In the data rows, the value 128 means zero.
Here are some points, each followed by its number:
c(182, 100, 155, 128, 121, 172, 116, 66, 118, 113, 123, 107) 0
c(100, 142, 122, 89, 81, 127, 158, 138, 139, 150, 115, 104) 1
c(103, 78, 161, 103, 94, 145, 88, 147, 117, 103, 192, 144) 2
c(153, 135, 148, 137, 125, 157, 125, 85, 119, 121, 163, 127) 3
c(86, 172, 113, 109, 102, 83, 154, 125, 129, 117, 132, 139) 4
c(109, 172, 116, 163, 221, 72, 172, 101, 133, 132, 108, 134) 5
c(93, 151, 103, 132, 125, 142, 165, 165, 124, 136, 84, 138) 6
c(168, 120, 166, 103, 88, 176, 78, 79, 110, 98, 177, 130) 7
c(139, 116, 138, 137, 204, 62, 144, 166, 136, 132, 122, 140) 8
c(78, 177, 120, 176, 190, 46, 186, 152, 138, 140, 84, 158) 9
c(197, 134, 179, 105, 145, 163, 105, 90, 73, 139, 166, 96) 10
c(174, 130, 109, 137, 72, 136, 84, 133, 121, 109, 164, 118) 11
c(71, 130, 86, 76, 61, 143, 130, 153, 109, 115, 99, 155) 12
c(206, 100, 177, 133, 111, 203, 99, 62, 146, 132, 168, 119) 13
c(161, 122, 130, 122, 101, 127, 96, 128, 105, 128, 170, 101) 14
c(158, 102, 175, 115, 137, 167, 105, 130, 118, 98, 156, 120) 15
c(80, 133, 74, 148, 95, 102, 177, 188, 159, 165, 60, 147) 16
c(112, 133, 167, 135, 255, 38, 144, 138, 138, 155, 107, 182) 17
c(129, 121, 91, 103, 41, 178, 132, 101, 118, 129, 172, 120) 18
c(106, 131, 141, 106, 192, 35, 146, 141, 145, 105, 74, 135) 19
c(109, 144, 134, 118, 183, 126, 143, 100, 102, 134, 98, 123) 20
c(117, 116, 153, 122, 57, 108, 109, 206, 101, 124, 125, 154) 21
c(170, 142, 166, 146, 97, 149, 147, 115, 142, 80, 173, 108) 22
c(116, 144, 134, 173, 155, 108, 154, 123, 163, 155, 100, 147) 23
c(107, 154, 127, 162, 84, 130, 128, 176, 129, 125, 113, 126) 24
c(46, 116, 120, 139, 169, 74, 144, 103, 115, 126, 133, 137) 25
c(64, 164, 96, 136, 156, 102, 150, 163, 182, 121, 80, 151) 26
c(151, 169, 162, 122, 88, 194, 135, 96, 61, 115, 164, 95) 27
c(31, 157, 128, 109, 96, 127, 134, 195, 135, 154, 112, 122) 28
c(179, 142, 122, 133, 128, 198, 133, 88, 128, 106, 176, 90) 29
c(89, 155, 123, 146, 236, 128, 148, 124, 147, 132, 96, 122) 30
c(163, 49, 189, 76, 127, 149, 88, 104, 126, 110, 168, 103) 31
c(174, 104, 131, 147, 131, 159, 119, 126, 132, 136, 192, 124) 32
New points follow, each followed by the number of its nearest point above by angle.
c(127, 117, 95, 121, 136, 101, 145, 133, 84, 150, 114, 93) -> 20
c(126, 108, 134, 113, 73, 157, 87, 170, 113, 129, 155, 79) -> 14
c(75, 128, 94, 108, 113, 83, 154, 166, 157, 169, 75, 173) -> 16
c(81, 158, 108, 103, 77, 73, 140, 151, 143, 135, 118, 135) -> 4
c(134, 119, 119, 117, 153, 120, 125, 107, 102, 115, 129, 117) -> 20
c(114, 128, 150, 152, 106, 129, 91, 173, 118, 110, 141, 134) -> 21
c(106, 137, 150, 123, 190, 68, 142, 143, 105, 132, 112, 167) -> 17
c(159, 124, 104, 104, 41, 178, 77, 66, 108, 124, 145, 74) -> 18
c(103, 130, 146, 146, 49, 177, 142, 149, 116, 152, 115, 144) -> 24
c(105, 167, 107, 135, 183, 85, 130, 66, 125, 131, 109, 139) -> 5
c(145, 169, 127, 121, 111, 150, 139, 123, 105, 112, 130, 108) -> 27
c(102, 117, 144, 130, 106, 184, 120, 150, 119, 121, 149, 111) -> 2
c(108, 123, 143, 133, 97, 133, 131, 138, 153, 144, 173, 108) -> 2
c(105, 83, 177, 142, 144, 106, 106, 133, 134, 134, 132, 116) -> 31
c(90, 171, 134, 183, 142, 96, 145, 138, 138, 105, 87, 102) -> 9
c(133, 126, 174, 154, 102, 176, 114, 135, 109, 137, 127, 118) -> 27
c(113, 130, 117, 115, 130, 111, 149, 142, 121, 112, 126, 131) -> 4
c(79, 111, 94, 119, 80, 151, 103, 154, 135, 122, 115, 180) -> 12
c(75, 124, 59, 50, 62, 68, 128, 221, 124, 144, 68, 255) -> 12
c(118, 133, 132, 91, 96, 99, 137, 166, 126, 118, 131, 154) -> 21
c(67, 159, 94, 153, 143, 50, 143, 207, 179, 135, 44, 194) -> 26
c(114, 114, 161, 127, 80, 180, 123, 136, 117, 101, 164, 161) -> 2
c(116, 136, 98, 90, 167, 77, 141, 97, 143, 117, 72, 132) -> 19
c(139, 192, 102, 168, 191, 126, 155, 128, 118, 137, 129, 158) -> 5
c(86, 131, 66, 133, 85, 104, 145, 173, 147, 156, 104, 132) -> 16
c(167, 127, 129, 128, 128, 195, 100, 87, 126, 81, 151, 82) -> 29
c(93, 135, 45, 169, 184, 85, 150, 168, 193, 146, 47, 159) -> 26
c(99, 134, 117, 132, 128, 119, 153, 154, 158, 162, 93, 150) -> 16
c(103, 139, 98, 206, 133, 106, 129, 90, 125, 162, 116, 121) -> 23
c(103, 149, 102, 143, 151, 103, 157, 81, 131, 157, 109, 106) -> 5
c(137, 148, 105, 141, 74, 196, 139, 106, 116, 128, 166, 122) -> 18
c(147, 119, 155, 93, 189, 131, 138, 99, 133, 108, 124, 124) -> 20
c(161, 127, 152, 181, 140, 144, 133, 90, 120, 103, 114, 117) -> 0
c(106, 119, 178, 130, 189, 72, 115, 98, 131, 126, 94, 185) -> 17
c(71, 115, 97, 100, 120, 68, 152, 184, 156, 162, 99, 156) -> 16
c(94, 147, 152, 107, 129, 51, 146, 157, 111, 109, 72, 184) -> 19
c(74, 131, 123, 146, 124, 111, 150, 121, 102, 118, 151, 126) -> 25
c(109, 144, 104, 131, 112, 126, 117, 121, 132, 137, 178, 114) -> 18
c(190, 165, 116, 129, 173, 176, 140, 97, 133, 137, 148, 95) -> 29
c(168, 100, 149, 115, 55, 175, 85, 93, 64, 97, 190, 123) -> 7
c(135, 161, 135, 91, 142, 97, 145, 91, 126, 125, 102, 85) -> 20
c(51, 106, 97, 123, 120, 86, 149, 212, 139, 170, 70, 129) -> 16
c(134, 109, 160, 131, 124, 158, 114, 135, 100, 85, 135, 116) -> 15
c(141, 127, 105, 148, 65, 148, 138, 113, 116, 144, 146, 127) -> 18
c(160, 111, 151, 105, 158, 144, 153, 112, 123, 159, 164, 81) -> 10
c(158, 121, 160, 98, 70, 192, 100, 128, 129, 126, 196, 160) -> 7
c(112, 110, 146, 136, 149, 78, 147, 146, 141, 122, 100, 138) -> 19
